One turn sends every row of this set to another row. A few are shown first. Where does it send the rows asked after them?
lotu: [-1.06  2.40 -0.22 -1.63  3.03 -0.62 -2.50  1.03 -1.55  1.26  2.08 -0.16
 -0.97 -0.59  0.27]
tezab: [ 1.77  0.87 -2.90  0.87  1.52  0.73 -3.49 -0.48 -1.53  2.49 -2.57 -0.11
 -2.44 -0.62 -0.04]
bot: [ 0.34  0.32 -2.69 -0.44 -0.21 -0.58 -4.54 -0.65 -1.15  1.04 -0.88  0.41
 -1.71  0.61  0.56]
diz: [-0.35  0.72 -3.66 -0.57  1.64 -1.30 -0.66 -1.35 -0.46  2.06  0.88  0.76
 -2.91 -0.58 -1.94]
bulem: [ 1.05  3.52 -0.01 -0.64  3.04 -0.75 -2.25  1.24 -1.64  0.15  0.27  1.49
 -2.55  0.13 -0.02]
pob: [-0.13  1.63 -1.12  0.31  0.76 -0.49 -0.24  1.13 -2.98  1.17 -3.20 -1.04
 -3.21 -2.07 -1.15]
nirut: [ 0.45  0.57 -2.68  1.95  2.15  0.89 -2.55  0.08 -2.91  2.97 -0.03  1.05
 -2.27 -0.11 -1.55]
Badu: [-1.67  1.41 -2.05  1.42 -1.07 -1.82 -3.19  0.65 -1.84  1.34 -1.16  0.30
 -1.66 -0.37 -0.29]
Dil: [ 0.79  3.24 -0.09 -0.53  2.60  0.13 -2.81  0.66 -1.90  0.13  0.27  1.49
 -2.83  0.73  0.06]
nafik: [ 0.02  0.38 -2.08  0.88  0.01 -0.43 -2.18 -0.31 -5.00  2.19  0.47 -0.23
 -3.32 -0.31 -1.24]
Vip: [ 1.54  2.52 -1.00 -0.80 -0.83  1.25  0.43  0.90 -2.54  1.05 -0.67 -1.09
 -1.69 -1.00 -0.52]
zuvud: [ 1.30  1.25 -1.32 -2.34  1.29 -2.53 -1.15  0.31 -0.10  0.98 -0.90 -0.89
 -0.10 -1.64  0.99]
vod: [ 0.01  2.09 -0.11 -3.37  1.70 -0.94 -1.11 -0.10 -0.83 -0.03 -1.18 -0.09
 -2.62 -1.75  0.51]
gafut: [ 0.07  3.07 -1.09  2.19  2.53 -0.15 -3.04 -0.55 -3.09  1.80 -0.40 -1.27
 -1.42 -1.93  0.19]
nidoz: [ 1.19  0.87 -0.32 -2.60  1.99 -1.24 -1.20 -0.21 -4.72  0.93  0.46  1.34
 -1.05 -1.15 -1.55]
tuno: [ 0.37  1.90 -2.89 -2.38  0.13 -1.42 -1.88  1.38 -1.00 -0.15  0.14  0.79
 -0.26  0.19 -1.73]
Zati: [ 0.85  0.45 -3.00  1.54  2.01  0.73 -2.73 -0.28 -3.29  2.53 -0.07  0.95
 -1.31  0.23 -2.07]
rav: [ 0.10  0.34 -2.50  0.48  0.42 -0.80 -0.57  0.11 -2.06  3.87 -0.62 -1.79
 -0.95 -2.78 -0.40]
nas: [ 0.23  1.95 -0.85  0.82  2.54 -1.77 -1.30 -0.76 -2.71  2.08 -1.35 -1.55
 -3.71 -2.93  0.16]
Telut: [ 2.10  1.16 -0.08 -0.64  0.80  0.12 -2.86 -0.62 -1.68  2.49 -1.13 -1.50
 -1.26  0.31  1.70]
Gudol: [ 2.57  0.68 -2.97 -1.15  1.34 -2.16 -0.80 -0.88 -3.97  1.11 -0.01 -0.44
 -0.48 -2.07 -1.44]
Gikep: [-1.53  1.16 -2.98 -0.61 -0.83 -1.66 -2.17 -0.46 -2.54  1.41  0.01 -2.12
 -0.98 -2.15 -0.87]
basam: [-2.65  1.59 -1.27 -1.13  3.03 -0.19 -1.65 -0.61 -1.20  1.51 -0.74 -0.94
 -0.35 -1.05 -1.71]
Vusam: [ 1.29  2.66 -0.13  1.00 -0.63 -2.25 -1.86  1.19 -2.56  2.19  0.18  0.83
 -1.14  0.66 -0.41]
gakug: [-1.56  0.73 -2.96 -0.17 -0.72 -1.03 -2.41 -0.18 -3.15  1.56 -0.53 -1.72
 -0.30 -1.99 -1.16]
mosir: [ 0.93 -0.10 -1.73 -2.95 -0.04  0.35 -1.35  0.71 -2.95  0.67 -0.13  1.51
 -1.29  0.50 -1.22]
Dis: [ 1.83  0.55 -0.64 -1.14  3.26 -1.04 -1.96  0.23 -1.24  1.04 -1.04  2.27
 -1.60  1.03 -0.51]
doku: [ 2.29  0.60 -3.08 -1.69  2.06 -1.43 -0.51 -0.47 -0.92  1.11  1.72 -0.30
 -0.88 -1.40  0.09]
poki: [ 0.11  2.15 -2.46 -0.32  2.33 -0.52 -1.74 -0.03 -0.46  1.82  2.34 -1.05
 -2.72 -1.50  1.04]
Nupen: [-1.33  1.62 -0.32 -0.12 -0.03 -3.00 -0.59  1.84 -1.65  1.19 -1.74  0.14
 -2.21 -1.27 -0.68]
gor: [ 0.51  1.75 -1.67 -1.27  3.00 -2.28 -2.58 -2.25 -3.58  0.90 -1.22  0.10
 -2.39 -0.81 -2.40]
Fupar: [ 1.63  2.27 -1.41 -1.77  1.62 -2.18 -0.84  0.43  0.14  1.09 -1.21 -1.07
 -0.29 -1.96  0.72]
dig: [ 2.18  2.11 -1.81 -0.36  2.46  1.44 -1.21  0.66 -2.02  0.95 -2.95  0.16
 -2.41 -1.45 -1.24]
mafud: [-1.49  0.84  0.57 -0.95  2.45 -0.01 -2.21  0.57 -4.25  2.24  0.52  0.83
 -0.73 -0.60 -0.92]
Lape: [ 0.71 -0.54 -1.55 -2.77 -0.61 -0.61 -1.05  0.73 -2.95  1.21 -0.50  1.15
 -1.04  0.57 -1.28]
Fidu: [-0.02  1.92 -0.11  0.77  3.16 -1.19 -1.01 -0.67 -2.56  2.51 -1.23 -0.95
 -3.65 -2.61 -0.01]

Fupar moves to Fidu
Dis moves to nafik
Where do these go?
mosir moves to gakug
Vusam moves to diz
poki moves to dig
pob moves to lotu

One turn sends every row of this set to another row. A few are shown first. Where does it send the rows asked after them?
Q: [-2.50 -1.77 -0.12 -1.29 -0.15 -0.94  1.20 -1.12  0.21 -0.22 -2.59 -0.03
  0.43 -0.92  1.34 -1.81  2.27 -1.82]
C: [-0.28  0.58 -0.81 -1.55 -0.89 -1.34 -1.26 -0.20 -0.65  0.70 -2.27 -0.11
 -0.42 -1.55  1.75  0.75 -1.01 -2.33]
Y: [-0.03 -2.92  0.58 -2.10  0.50 -0.90 -1.17  1.87 -0.25 -0.20 -1.55  0.33
 -2.43 -2.00  0.31  0.77  0.15  1.27]
L: [ 1.55 -0.17  0.86  0.77 -1.17  0.93  1.79 -1.30 -0.91 -0.91 -1.62  1.31
 -0.21 -1.01  2.01 -0.26  0.87 -1.54]
E: [ 0.65 -2.03 -0.59 -1.13  1.98 -1.07  1.52  0.59 -1.73 -0.81  1.19 -0.42
 -0.92  0.95  1.78 -0.42  0.29  1.65]
M: [-1.21 -1.64 -1.58 -2.44  1.54  0.38  1.92 -0.44 -1.29 -0.85 -0.49  0.42
 -1.84  2.21  1.09 -1.21 -0.34  0.99]
Z: [-1.55 -0.52  0.41 -1.20 -0.64 -1.17 -1.44 -0.60 -1.23  1.35 -1.97 -0.68
  0.06 -0.37 -0.60 -0.16  0.08 -1.82]
U: [-0.73  1.27  0.20 -1.14 -1.29 -1.36 -0.65  0.01 -0.45 -0.48  0.72  0.26
  0.02 -0.57  0.12  1.87  1.21 -1.88]
W: [-0.92 -0.96 -1.52 -1.65  1.58  0.61  2.42 -0.50 -1.92 -1.65 -0.43 -0.20
  0.26 -0.16  2.77 -0.27 -0.69  1.95]
F: [ 1.60 -1.17 -0.06  0.04  1.11  0.49  1.69  1.20  0.21 -1.17 -1.68 -0.50
 -1.08 -2.26 -1.17 -1.86  0.31  0.60]
B: [ 0.40 -0.21 -0.32 -0.86 -0.14 -1.39  1.53 -0.25  1.01 -2.45 -0.41 -0.30
  1.33  0.28 -1.43 -0.17  0.37 -1.55]
J: [-0.17 -1.34 -2.15 -1.83  0.91 -1.04  1.66  1.05 -1.51 -0.88 -0.96  2.14
 -1.37  0.32  2.41 -0.19  0.34  2.04]
R: [ 0.50 -1.67 -0.63 -0.98  0.73 -1.91 -0.33 -1.54  2.01  0.06 -0.68  1.89
 -0.57 -0.62  2.02  0.36 -0.76 -1.99]
T: [-1.90 -1.42 -0.93 -0.91  1.73  0.03  0.42 -0.70  2.48 -0.54 -0.16  2.09
 -0.96 -2.26  0.37 -0.31  1.54  1.26]
X: [-1.07 -1.10 -0.77 -1.60  1.55  0.81  1.26 -0.36  2.19 -0.58 -0.17  0.01
 -3.16 -1.60  2.15 -1.59  1.89 -1.01]
N: [-1.67 -0.76 -0.91 -2.79  0.34  1.68 -1.00 -1.10  0.51 -1.25 -2.73 -1.78
 -2.05 -0.22  1.71  0.71  0.01  0.84]
A: [-1.05  0.18  0.44 -1.14 -0.45  1.67 -0.75  0.94 -0.05 -2.08 -0.73  1.23
  0.02 -1.71  1.37  1.42  0.41  2.51]
K: [-0.20 -0.75  1.41 -2.24  0.23  1.61 -0.10  1.79  0.16 -1.95  0.78 -1.63
 -2.55  0.19  0.65 -0.45  0.22 -0.44]
V: [-1.59  0.76  1.09 -1.41 -1.42  0.76  0.71 -0.61 -1.57 -0.23 -0.09  0.46
 -0.45 -1.59  0.59  0.86 -0.08 -2.77]
G: [ 1.78  0.73 -1.41  0.43  1.03  1.56  0.53 -1.18  1.33 -1.56 -1.96 -0.85
 -0.85 -0.70  0.47 -0.60  0.40  1.26]

R moves to B
N moves to A
Where do these go?
M moves to W
G moves to T
Z moves to V

